In the rows, 128 means zero.
R: rows in 3 groups, each row roughly a mix of its group's directions
R (128 x 13)
[[117  85  87 122 181 138 131 142 167 130 132 124 142]
 [134 128 147 128  95 155 117 140  65 143 117 107  92]
 [140  91 120 121 157 157 169 137 121 157 132  90  95]
 [138 130 157 159 101 135 143  86 111  92 130 117 174]
 [ 77 108 114 137 126 152 134 169 102 128 147  93 156]
 [135  93 116 131 146 179 135 129 144 100 108 130 180]
 [115  89 142 115 107 163 120  67 115 153 127 127 116]
 [147 134 163 119  93 129 133 154  90 164 116 153  91]
 [170 124 129 120 166 103 100 134 164 173 126 124 105]
 [146 141 139 126  89 130 143 160  78 129 136 171 101]
 [ 78 163 154 100 116 137 129 150 104 137  87 129 145]
 [ 76 115 128 144 150 117 122 129 128 107 177 130 172]
 [ 95 155 122 122 119  87 110 151 121 101 157 165 161]
 [152 139 158 116  96 148  97 108 101 144  88 145  95]
 [105 109  91  90 128 119 111 132 155 156 111 152  83]
 [118 139 119 121 144 125  88  96 187 115 156 151 111]
 [106 154 140 134 139  96  73 139 139 113 138 166 158]
 [156  80 125 121 154 176 156 125 143 150 120 113 104]
 [129 103  99 127 184 119 117 122 183 120 151 134 136]
 [117 107 133 133 133  83 125 136 115 172 156 159  84]
 [ 81 141 150 141 135 117 181 163 154 131 115 116 110]
 [ 76 127 104 150 128 152 148 167 105 118 131 133 168]
 [ 92 142 149 110 101 123 113 131 100 155  75  97 134]
 [150 144 162 167 106 106 110 162  99 144 166 140 125]
 [168 119 128 117 142 103 116  90 161 129 104 161  89]
 [ 82  95 109 121 124 167 151  96 162 125 105 129 135]
 [152  96 131 112 176 119 126 125 170 145 155 151  97]
 [181 108 161 141 150 101 140  96 151 129 155 147 118]
 [115 123 155 124 134 167 150 145  72 123 118  87 144]
 [142 128 152 122 114 113  76 111 139 158  84 136  91]
 [ 60 123 116 135 163 145 138 158 129 118 144 135 157]
 [175 147 144 110 128 100 129 156 104 144 132 176 105]
 [141 156 133 106 147 126 158 107 159  87  97  97 156]
 [109  86 107 108 128 110 145  79 146 141 135 172 117]
 [142 147 160 138 146 114 123 160  82 147 127  88  93]
 [110 125 136 106 149 123  61 101 130 115 101 141 159]
 [116 163 110 117  93 116 119 133 121  82 104 146 175]
 [115 154 122 118 113 169 115 170  89 138  88 107 123]
 [ 83 161 132 129  95 137 118 152  77 121 113 111 149]
 [104 124 139 137 170 133 102 131 190 131 121 157 106]
 [ 89 101 114 130 107 184 139  94 139 133 117  98 125]
 [175 133 140 121 169  80 135 131 167 135 133 144 111]
 [141 110 126 137 177 103 141  78 127 118 138 158 161]
 [144 138 141 136 107 100 133  78 157  95 165 157 137]
 [ 77 139 138 123  91 149 132 156  85 147 102 114 129]
 [ 83 127  93 115 142 136 127 170 179 136 121 109 120]
 [156 131 127 130  78 120 158 129  69 106 141 135 129]
 [ 89  99  90 152 164 117 119 122 165 140 153 112 140]
 [ 97 122 128 151  86 174 128 158 108 143 131 142  90]
 [ 77  98  80 107 143 147 134 121 128 132 149 128 163]
 [140 102 125 145 152 104 100 118 170 169 117 104  94]
 [180 111 156 146 168 108 119 116 153 150 147 141 103]
 [177 124 122 141 143 110 171  98 132  94 132  98 151]
 [ 81 109  93 105 164 134 110 168 147 145 141 137 122]
 [ 94 123 101 148 159 122 144 164 138 120 167 110 169]
 [139 137 129 137 120 111 145 146  95 141 136 195  90]
 [174 108 137 136 156 104 148  87 162 133 149 122 101]
 [ 89 173 106 143 113 110 115 160  98 108 138 117 160]
 [ 74 107  89 124 130 137 110 168 129 160 153 137 126]
 [144 145 155 123  95 168 108 123  88 131  84 120 105]
 [162 159 164 149  96 103 134 160  99 124 120 136  98]
 [127 137 143 140 106 125  96 181 111 163 146 114  87]
 [169 144 158 133 125 154  97  88 146 133  92 118 101]
 [ 74 118 106 136 117 180 114 110 121 120 127 101 157]
 [ 66 159 128 128  94 142 110 144  95 114 134 124 149]
 [100 114  92 131 156 151 134 111 133 116 152  92 179]
 [188 129 154 131 123  97 110  99 127 133 128 154  92]
 [ 85  88  91 136 112 157 136 133 147 132 168 122 148]
 [169 112 143 132 146 116 138  63 147 108 145 130 149]
 [ 77 111 102 113 111 163 116 139 132 113  98 139 170]
 [183 136 145 124 131  82 124  93 136 119 134 167 122]
 [114  81  90 137 160 140 139 108 173 121 132 116 154]
 [165  98 115 153 125 109 109  78 157 140 126 107 101]
 [ 90 156 116 103  84 145 115 162  98 137 101 138 118]
 [ 91 130 133 133 126 170  96 164  95 161 122 101 122]
 [146 128 101 139 147 128 126  56 152 116 134 161 129]
 [153 180 142 103 119  97 147 128 125  96  94 143 151]
 [167 131 139 114 161  74 157 160 128 118 150 132 142]
 [164 103 129 125 168  82 115 166 127 124 162 134 136]
 [152 145 119 113 149  79  99 121 142 135 146 179 148]
 [139  99 111 139 148  83 133 130 171 138 172 139 102]
 [155 134 141 133 166 107 138  82 122 106 142 139 180]
 [141 136 149 128 159 112 135 168 159 120 144 181  99]
 [137 117  96 125 176 115  89 118 169 137 133 164 141]
 [138 150 155 122  85 134 109 145  69 145 112 138 104]
 [162 116  98 109 133 114 141 142 170 132 152 176 102]
 [ 88 158 100 120 120 113 115 167 100 108 109 120 167]
 [128 100  93 117 163 122 113 116 188 149 124 134 102]
 [118 128 154 138  93 154 156 146  66 146 123 106 124]
 [139 132 136 127  74 130 124  87 113 137  89  86 119]
 [168  95 106 128 135 120 126 143 171 145 113 180 127]
 [108 153 139 103  95 121 104 162  97 155  95 148 103]
 [117 134 130 110 186 118 115 116 178 113 125 118 165]
 [165 105 115 118 146 149  67 127 154 145 144 103 135]
 [124 107  92 122 164 104 116 157 170 132 151 168 135]
 [170 160 163 128 118 112 119 149  92 130 115 102  90]
 [166 147 154 124  77 142 113 109  89 118 107 152 124]
 [169 172 166 128 115  95 146 140 109 111 103 122 107]
 [129 158 152 114 113 136 152 142  85 117  82  94 105]
 [ 94 120 118 120 194 116 110 137 153 121 140 137 164]
 [187 134 160 144 119 113 154 107 104 142 106 103 108]
 [131 137 116 119 138  85 135 181 133 141 147 103  81]
 [ 87  98 122 136 114 187 113 110  98 147 125 133 145]
 [174 126 132 135 140  98 118 111 161 165 116 139  81]
 [130 102 152 130 156 121 143 100 147 140 190 128  95]
 [ 91 144 104 129 138 173 174 148 127 127 154 112 155]
 [109  99 103 130 179 141 116 106 153 134 160 111 164]
 [142 129 143 141 113 132  99  88 165 138  97 150  79]
 [114 145  84 117  82 145 170 114 121 116 122  95 112]
 [116 167 133 114 148 151 130  85 178 130  98 149 126]
 [ 97 108 117 156 140 177 123 146 164 104 162 144 117]
 [154 112 125 132 128 163 154 135 110 164  96  88  90]
 [ 94 119  99 139 106 190 122 112 110 109 147 119 153]
 [ 91  89  91 140 116 148 112 138 162 147 163 148 135]
 [113  94 132 141 146  94 143 184 120 123 154  92 140]
 [ 55 133 127 142 124 163 134 157 118 135 123 153 118]
 [177 119 122 134 132  83 132 139 131 125 141 133  68]
 [194 152 140 128 123  86 123 125 102 107 141 148 126]
 [ 95 127 114 154  90 162 144 111  95 107 136 167 114]
 [165 156 162 105 127 133  98 106 109 137  82 125 101]
 [177 117 145 139  85 125 125 102 150 119 116  90  98]
 [147 147 126 124  92 113 131  67 103 144  90 134 115]
 [ 94 125 118 110 107 172 145 163  85 134 104 106 133]
 [174 116 124 135 169 114 122 126 181 121 158 143 112]
 [197 139 133 113 122  96 148 147 121 119 105 159 128]
 [131  87 100 146 166 114 128 126 165 133 177 112 120]
 [ 92 128 105 145 127 151 112 182 126 135 163 106 159]
 [157 101 143 148 177 120 157 100 135 127 154  89 126]]

which group is each row in? (one row of each group first)
[126 134 124 109 139 127 151 187  87 122 161 129 163]  V
[124 110  99 122 129 124 162 187  98 165 125 121 109]  T
[ 67 101 111 141 156 145 139 153 141 153 139 100 121]  H

[118 138 126 135  70 152 121  90  91 137  98 140 108]  V
[133 117 137 126 170 130 115 137 196 111 139  96 142]  V
[161 153 179 134 141  92 163 108 111 114 119 106 120]  H
[ 68 125  99 120  95 142 107 150 138 131 136 165 142]  T
[178 133 155 123 142  94 118 142 159 133 125 159  88]  V
[123 101 136 156 100 120 140 174 119 158 133  98  84]  V
[108 116 106 157 140 139 166 137 160 166 140  88 105]  V
[116 158 143 107  90 123 124 116  82 153  80 138 122]  V
[126 165 134 130  88  96 126 142 106  94 142 165 161]  T
[125 130 121 125 186  93 116  98 162 113 153 101 125]  T
[ 84 123 129 130 141 171  87 109 167 104 118 129 144]  V
